(in the rows, 128 means zero)
A state moves one step at a time under one of 6 hidden systems, and each row is a state written as 26 numbers. Each run below is a few steps of one system.
path 1, Q_494, 8 rows:
[[127 118 147 142 130 116  40 123 103  85  87 137 196 143 134  90 143 137
   88 132 107 103  96 141 108 119]
 [125  65 123 110  63 112 107 123 181 152 111 109 147 151 158 145 155 101
  146 101 131 151  70 121 154 141]
 [ 95 124 125 107 118 125 146 178 181 120  97 152  56 136  63 149 171 137
  122 132 127 136 133  87 165 146]
 [130 145 139 119 108 136 201 151 128 125 194 131  78 151 124 120  47 149
  158 147 130  94 144 110 121 123]
 [179 170 176 142 166 130 141  69  69 124 126 126  94  84 141 132 113 139
   95  98 114 121 172 132 111 105]
 [127 112 159 130 131 122  49 124  74 101 125 128 207 149 140 101 108 147
  108 128 102  94 108 156  95 106]
 [146  64 128 106  75 131  81 117 154 168  95 103 155 130 152 154 170  91
  135  90 122 167  94 133 144 130]
 [ 98 114 106 106 102 145 114 200 180 114  87 149  89 153  67 128 165 123
  125 152 117 134 127  92 150 141]]
path 2, Q_542, 8 rows:
[[142 153  92 167 149 125 182 170 154 124 134 122 122  94  93  57  83 123
   84 148 117  98 118 112 109 137]
 [155 154 106 167 125  81 182  70 114 132 112 109 109 120 161 113 126 130
  139  93 111 138 111 176  64 141]
 [ 77 155 141 126 160  88  92 109  87  80  92 159 135 167 117 151 177 175
  147 132 124 124 137 165 100 134]
 [ 76  88 141  87 119 132 107 133 123 149 179 125 169 169 150 179 128 142
  188 138 162 136 126 139 159 122]
 [131 120 127  98 156 186 120 160 143 171 134 130 110  88  97 161 152  99
  118 143 151 157 177  87 188 116]
 [161 133  87 146 125 170 161 186 139 151 157 110 139 104 106  71  61 102
  105 158 114 106 135 115 106 119]
 [191 163  93 174 118 126 154  79 123 128  81 111 116 107 167  95 135  96
  118 112 105 153 126 157  72 134]
 [ 91 157 117 154 144  87  91 112 114  59  82 157 158 171 140 104 162 160
  129 146 123 110 105 157  95 141]]
path 3, Q_349 (8 x 26):
[[140 145 151 123 156 153  54 136  52 107 101 139 158 127 105 122 131 142
  102 135  94 115 168 152  86  99]
 [155  91 107 116  65 166  99 122 129 151 140 103 176 166 189 125 104  89
  173 139 126 145 111 148 109 117]
 [139 128 106 128 112 156  84 145 174 110  45 145 110 125 117 120 196  91
   99 141 122 159 125  95 158 137]
 [111 130 108 142 108 130 169 170 180 103 165 137 131 153 133  76  69 133
  128 171 146  86  95  90 151 138]
 [149 156 150 148 144  92 195  72 153 131 122 131  58  90 140 144 145 130
  107  90 141 140 127 103 158 144]
 [ 95 140 169 140 181  81 112 126  79  99 152 139 159 123  94 109 103 186
   92 117 118  77 121 144 109 118]
 [129  84 145 101 101 106 129  93 101 180 159  93 143 135 154 181 128 129
  171  81 126 153 117 169 109 119]
 [111 114 127  98 133 158  57 173 102 130  76 140 131 138  67 154 180 127
  120 131 100 148 161 138 116 115]]
path 4, Q_542 (8 x 26):
[[118 169 174 139 201 124 120  75 107 105 149 149 142  95 156 136 135 146
  101 139 169 114 151 100 188 119]
 [108  99 142 136 181 100 127 139 114 170 180 102 197  75 103 115 102 141
   89 106 142 107 108 136 144 118]
 [128  95  94 126 138 106 144 154 134 194 104  92 126  83  72 142 165 113
  115  79 104 166 121 163  95 135]
 [106 129  74 119  95 136 138 189 129 122  96 132  96 176  81 128 140 133
  169 146  96 139 139 163  60 137]
 [141 155 113 115  85 170 137 105 120 105 124 144  97 190 187 149 123 115
  199 164 136 149 161 138 113 124]
 [133 172 152 130 164 174  88  98 111  82 130 161 150 132 177 119 128 125
  124 181 160 115 166  94 178 111]
 [136 112 136 150 164 126 118 110 143 148 168 109 206  81 162  92  99 112
   87 133 159 110  97 106 174 121]
 [129 113 101 157 164  85 150 132 161 166  98 104 141  60  87 111 167 115
   72  87 125 147  95 133 132 147]]
path 5, Q_938:
[[114 112 155  86 105 129 138 178 103 138 140 133  66 150  56 164 114 161
  141 106  94 116 156 129 104 116]
 [175 120 161  95  77 177 120 128  79 139 156 117  99 157 144 146  72 123
  158 122  97 120 162 134  94  96]
 [187 130 172 117 102 178  50 110  85 106  89 133 131 128 146 118 126 110
   94 120  91 121 151 118 114  99]
 [158  97 143 132  68 142  68 129 157 100 100 129 166 153 165  80 111 104
   98 135 112 104  76  99 141 125]
 [148 112 137 141  87 103 133 109 198 112  78 134  87 123 137 113 163 107
   93 101 123 134  79  85 167 154]
 [101 127 146 133 109  80 176 159 172  98 127 145  64 145  83 112 115 161
  109 115 118  91  95  93 141 150]
 [133 130 179 116 111  90 193 103 114 135 170 124  59 136 124 158  90 163
  143  87 119 107 130 124 121 127]
 [131 115 199  96 134 117  98 124  60 130 145 127 112 128  91 161 110 169
  115  90  95 105 154 139 102  99]]
path 6, Q_747:
[[151  82 146  83  87 183  98 157  94 175 169 103 147 141 128 154  84 111
  153 123 113 130 151 133 118  95]
 [176 122 118 113 101 197  75 160 124 133  71 129 112 119 106 121 149  86
  103 134  93 150 161 109 120 109]
 [160 140 105 148  83 167 107 149 157  86 106 140 141 161 160  60  93  99
  116 174 115 103 107 104 116 129]
 [163 152 137 156 104 111 142  66 173  93  87 141  93 128 187 110 151 107
  109 121 138 135  98  94 158 148]
 [ 91 133 180 139 143  64 132 108 145  78 137 153 119 140 125 115 126 177
   98 117 139  79  87  98 163 140]
 [116  85 175 107 113  79 170 109 134 168 182 104 111 116 123 165 105 151
  134  72 134 117  99 124 152 128]
 [120 100 161  94 127 114 119 166  90 155 127 121  90 118  48 165 133 156
  115  82  88 123 147 141 100 116]
 [154 106 121  99  76 173 116 168  88 148 151 108 127 163 120 131  73 120
  164 132  90 123 148 154  66 103]]
path 7, Q_177, 8 rows:
[[145 192 130 160 190 117 195  69 112 126 146 131  96  87 158 131 124 135
  125 128 155 135 162 129 136 131]
 [101 150 139 149 204  98 103 106  70 117 146 128 198 108 128 115 124 161
  111 129 138 108 132 166 106 118]
 [123  82 113 120 139 117 100 107 120 186 136  91 201 105 152 158 159 104
  143  99 143 168 112 167 127 127]
 [ 94 110  71 116 145 147 104 188 156 159  85 125 141 116  69 143 192 106
  129 141 129 170 140 137 133 139]
 [125 148  52 137 116 167 186 174 159 147 146 124 115 144 132 111 106 100
  176 178 146 145 151 133 111 136]
 [156 209 109 162 180 152 172  88 124 104 111 146  90 100 156 113 136 118
  121 161 149 139 177 113 136 129]
 [111 163 129 163 189 109 118  96  98  97 152 137 199 121 166  87 102 149
  114 157 153  95 120 144 123 124]
 [119 100 132 137 161  93 113  79 137 168 131 103 193  86 163 144 166 115
  114  96 159 156  97 143 161 136]]
path 8, Q_349, 8 rows:
[[ 55 139 137 137 188  76 110 124 134  93 124 155 164 137 114 135 172 172
  121 142 160 112 110 129 163 144]
 [ 82  95 133 100 153 109 167 138 137 184 195 109 146 114 117 177 119 141
  163 115 167 141 128 130 167 131]
 [129 132 120 115 180 149 134 161  99 177 125 117 108  75  56 157 148 127
  109 110 116 151 183 137 117 114]
 [152 145  86 136 125 164 145 157  84 150 154 105 151 133 126 101  73 117
  153 149 103 123 157 174  51 109]
 [167 165  85 149 116 155 114  81 117 118  66 128 124 139 181 126 171  93
  153 139 120 173 150 161  88 130]
 [ 97 146  98 149 143 141  81 133 148  76 105 156 189 161 163  91 146 123
  133 188 154 118 112 123 146 135]
 [109 116 108 133 134 121 164 112 197 149 148 124 141 113 166 138 146 104
  139 140 182 148 100  93 202 150]
 [101 141 125 146 197  98 161 158 151 139 133 131 121  67  65 113 143 145
   72 120 144 117 129 103 164 140]]
path 9, Q_177:
[[116 165 128 136 142 105 224  97 153 127 162 136  60 129 148 151 116 145
  164 131 162 131 145 112 151 145]
 [102 170 169 131 205 105 138 108  68 108 160 145 124 110 104 141 113 179
  113 127 137 100 168 138 123 112]
 [141  99 152 118 145 129 102 103  70 173 172  94 198 106 151 144 102 129
  134  99 125 129 133 170 105 102]
 [142  95 112 116 130 147  66 146 119 168  73 109 159  99  96 143 187  95
  103 103 104 169 134 147 114 123]
 [121 110  53 127  83 162 120 194 168 133 102 124 143 166 117 104 133  95
  159 168 118 146 118 140  98 140]
 [150 175  92 145 117 158 177 111 175 107 100 147  65 137 164 119 143  98
  149 163 148 151 150  96 152 144]
 [107 188 144 156 179 119 147 114 123  66 147 164 130 135 148  91 100 161
  113 174 154  83 138 103 151 129]
 [131 120 167 143 162  88 142  64 117 144 182 113 172  95 176 131 103 141
  112  99 159 110 101 127 161 123]]
path 10, Q_494:
[[150 102 171 122 104 117  72 137  74 117 122 116 155 139 106 109  97 149
   96  98  76  93 110 150  74 105]
 [163  78 146 104  50 136  78 119 121 142  86 111 122 157 142 150 150 105
  138  86  88 150 107 143 101 120]
 [129 116 138  94  71 164  82 167 154  95  76 153  80 177 104 141 157 121
  133 144 104 131 136  93 144 126]
 [159 128 159 109  71 169 152 138 160 112 156 143  72 155 152 120  76 117
  136 149 131 104 131  68 168 120]
 [174 157 191 138 137 131 142 100 122 103 127 140  77  91 126 103  97 137
   64 111 111  91 139  74 157 115]
 [145 109 187 141 109  87 108 111 102 104 145 120 148 133 130  91  74 157
   83  96  93  71  83 127 106 117]
 [142  80 173 112  81  85  94 102 118 141  96 110 116 134 120 157 154 134
  114  59  90 136  90 145 109 125]
 [101  91 152  82  73 132  84 178 128 115 102 144  92 185  78 163 148 149
  148 118  95 124 126 125 116 125]]
path 11, Q_938, 8 rows:
[[137  72 142 109  96 146  48 170 106 141 119 110 192 136 103 110 115 117
  103 117  91 111 104 139 104 107]
 [166  90  98 120  49 150 110 131 173 148  76 110 118 149 156 127 157  77
  143 114 106 165  99 126 118 137]
 [128 156 114 132  99 139 127 159 168  73  64 162  62 159 100 103 154 127
  115 155 107 121 129  94 129 142]
 [140 161 155 139 102 120 183 101 148  85 163 146  78 158 172 107  73 143
  142 147 143  90 121  90 149 132]
 [142 147 205 132 169  93 133  74  97 115 137 136 101  87 125 137 124 159
   77  88 126 101 136 103 160 117]
 [108  71 170 113 122  88 104 146 108 152 175 106 179 123 102 126  90 156
  105  89 114  90  85 140 125 117]
 [142  68 127 100  84 116 115 133 132 188 106  96 115 123 105 172 164 107
  142  69 100 170 113 153 107 129]
 [119 118 106  99  82 161 102 196 125 115  89 139  91 177  74 132 138 128
  150 145  90 132 146 133  86 125]]
path 12, Q_747 (8 x 26):
[[130 105 194 106  91 125  83  94  98 100 161 135 157 174 181 137  90 149
  144 123 128  93 107 121 141 109]
 [141  79 187  84  97 141  79 121 143 149 112 126 112 118 121 172 162 114
  105  91 125 142 124  87 187 116]
 [128  89 146 105  87 146 111 208 156 126 139 129 115 138  70 100  89 131
   94 131 100  90 107  88 139 121]
 [194 123 122 133  62 143 173 129 150 143 113 109  62 125 135 107  93  96
  120 104  92 130 119 115  98 127]
 [155 165 165 143 105 113 107 103  96  61  82 153  85 156 130 102 121 153
  104 119  86  98 132 129  85 121]
 [142 110 187 115  82 119 101  74 109 103 154 128 145 171 200 137  96 140
  148 116 132 103 102 122 142 116]
 [124  89 198  87 115 127  72 118 137 128 107 141 109 123 112 170 166 133
  100  94 125 131 122  86 190 119]
 [124  78 152  98  83 141 122 200 157 143 163 120 122 139  82 111  76 132
  108 125 109  90 103  87 147 120]]

Which system made each of these runs?
path 13 (2 x 26):
[[165  94 171  97 106 160  84 132  64 163 156 103 153 123 127 147  88 124
  127 100  95 121 151 147  99  89]
 [179  98 123 113  69 174  65 144 114 141  77 111 134 139 127 123 142  87
  119 114  83 151 130 137  91 112]]

Q_349
path 14, 2 rows:
[[127 147 123 142  99  78 141  77 124  96  77 135  88 169 155 143 169 144
  157 101 109 146 108 166  82 146]
 [ 69 135 168  97 126 111  96 133 120  72 128 171 107 196 122 160 149 175
  160 149 141 106 134 116 155 128]]

Q_938
path 15, 2 rows:
[[ 60 153 140 107 157 109 131 162 104  89 144 162 105 177  82 151 131 186
  162 157 134 103 155 136 119 128]
 [136 114 149  93 125 162 143 107  96 175 195 110 136 132 167 179  96 121
  182 128 152 145 164 135 144 105]]

Q_542
path 16:
[[ 96 126 120 140  97  82 158 101 187  96 128 142 115 173 173 125 143 137
  161 135 159 124  75 114 158 159]
 [ 74 135 169 115 173  90 139 126 150 108 135 158  98 120  97 159 162 167
  111 122 159 116 129  90 198 139]]

Q_349
path 17, 2 rows:
[[120 104 171 123 119 119  36 113 130  87  91 147 177 143 145 116 158 134
   90 125 125 108  93 108 161 122]
 [118  71 132 112  80 116 128 144 205 149 132 118 130 134 136 132 140 106
  122 114 143 133  72  84 190 147]]

Q_938
path 18 (2 x 26):
[[ 58  92 116 108 122  95 150 200 156 137 168 130 138 161  71 129 108 163
  149 134 133  99  99 128 130 141]
 [149 131 126 107 116 141 185 108 119 180 144 109  63 114 127 185 134 116
  170  99 129 169 170 140 121 124]]

Q_938
path 19:
[[168 102 128 145 100 134  65 129 157 119  62 121 157 108 133  84 155  94
   66 111 101 128  86 109 133 129]
 [110  92 108 139  68  92 145 163 193 112 119 125 128 164 121  88 112 128
  125 127 118 105  54 115 125 155]]

Q_349
path 20:
[[125 138 185 121 112  89 135 120 132  84  96 155  48 140  92 137 143 166
   95  96 100 102 123 100 135 133]
 [137 106 191 107  83 113 146 120 104 124 190 120 112 158 143 134  53 160
  143 106 112  83 112 120 117 112]]

Q_747
path 21, 2 rows:
[[117 115 196 130 114  77 134 112 141  93 153 139 116 137 129 110  91 167
   91 105 123  73  81  92 158 133]
 [141  80 187 107  93  85 148 108 129 160 148 104  94 117 113 159 114 145
  114  56 106 120  97 122 134 125]]

Q_747
path 22:
[[166 148 126 139 120 177  51 123  94  87  83 141 170 145 158  87 126 109
  107 161 104 117 141 132 101 105]
 [157 100 125 134  78 144  87 101 174 119  98 123 163 142 194 105 142  86
  120 132 138 138  80 101 163 135]]

Q_494
path 23 (2 x 26):
[[124 140 114 159 158 132 154 163 160 116 161 130 165 100 120  58  75 127
   84 165 147  87 106  94 151 130]
 [151 134 118 163 139  72 200  74 154 157 131 101 102  84 146 124 132 121
  115  78 133 144  96 140 122 149]]

Q_349
path 24 (2 x 26):
[[112 158 115 145 122  88 141 106 160  83  54 156  68 150 119 131 196 140
  128 121 120 146 116 126 123 157]
 [ 66 142 154 117 144 104 140 137 125  85 180 158 138 181 136 133  96 179
  162 165 161  83 123 115 154 132]]

Q_349
path 25 (2 x 26):
[[188 159  75 154 107 172 183 132 146 146 113 113  90 108 147  95 103  82
  133 146 115 150 150 125  97 130]
 [149 193 123 172 159 118 117  88 102  62  79 154 126 130 154  83 139 140
  103 149 117 109 139 137  95 130]]

Q_747
path 26:
[[135 120 156 151 153 101 115 127  93 122 169 113 192 108 129  78  64 151
   85 115 115  76  99 140 105 112]
 [151  85 134 134 109  85 115  87 133 169  96  95 145  99 139 144 168 111
  110  58 107 159  86 158 109 136]]

Q_177
path 27:
[[137 169 177 132 129 112 117 110 109  61  88 165  62 143 109 120 138 163
   94 122  99  96 143 102 123 124]
 [146 107 189 118  93 119 130  92 108 121 191 119 146 151 183 124  57 142
  136 115 132  86 104 117 139 111]]

Q_747
path 28 (2 x 26):
[[112  89 110 111 141 151  94 201 104 169 155 105 191 112  74 113 102 125
  116 136 110 117 131 148 103 109]
 [170 107  68 127  86 163 133 141 148 177  88  97 120 120 133 134 154  72
  148 115 107 183 130 150  93 133]]

Q_542
path 29 (2 x 26):
[[108 160  98 119 112 139 131 165 142  85  72 161  63 177  92 137 169 139
  156 159 113 139 155 126 107 140]
 [138 160 143 119 105 163 163 101 126 105 176 144 102 169 193 136  79 128
  180 169 156 116 155 105 148 119]]

Q_494
path 30 (2 x 26):
[[152 154 150 127 144 134 196 125  90 145 192 116  88 109 117 128  55 148
  135 122 121 104 166 131 102 109]
 [176 143 159 134 155 138  97  88  51 141 118 112 145  89 134 131 121 128
  101  95  98 130 161 162  81  98]]

Q_747
path 31, 2 rows:
[[ 92 152 138  97 171 141 110 139  74 124 122 150 105 145  89 184 162 159
  163 140 129 145 193 154 114 114]
 [129 122 130  99 125 195  98 148  96 145 182 125 174 151 158 139  82 115
  169 172 146 123 165 129 137  96]]

Q_938
path 32 (2 x 26):
[[121 147 101 122 148 129 120 142  78 138  88 127 105 134  80 157 169 139
  150 115  96 157 172 182  61 123]
 [118 147  96 114 113 177 106 145  93 112 144 139 154 188 162 133 108 124
  194 183 131 133 165 161  89 112]]

Q_349
path 33, 2 rows:
[[ 86 150 141 111 192 128  89 145  97 113  99 157 121 118  71 162 186 156
  115 136 133 138 174 130 143 120]
 [109  86 108 103 105 150 136 171 125 175 198 101 182 149 132 130  70 121
  172 144 139 121 120 146 119 115]]

Q_542
path 34, 2 rows:
[[143 157 128 137 183 113 189  96 110 168 132 115  81  69 109 162 149 132
  120  95 136 159 169 140 128 129]
 [ 94 134 119 127 164 120 115 169  71 124 163 124 177 140  90 109  88 165
  137 148 114  96 141 171  72 112]]

Q_938
path 35, 2 rows:
[[145 151 171 137 131 107  71  72  89  76  65 149 121 140 148 134 174 146
  103 105 102 126 131 141 109 121]
 [ 98  84 166 101  91 121  80 124 133 112 163 133 181 182 168 137 106 142
  154 138 145 101  88 116 159 122]]

Q_747
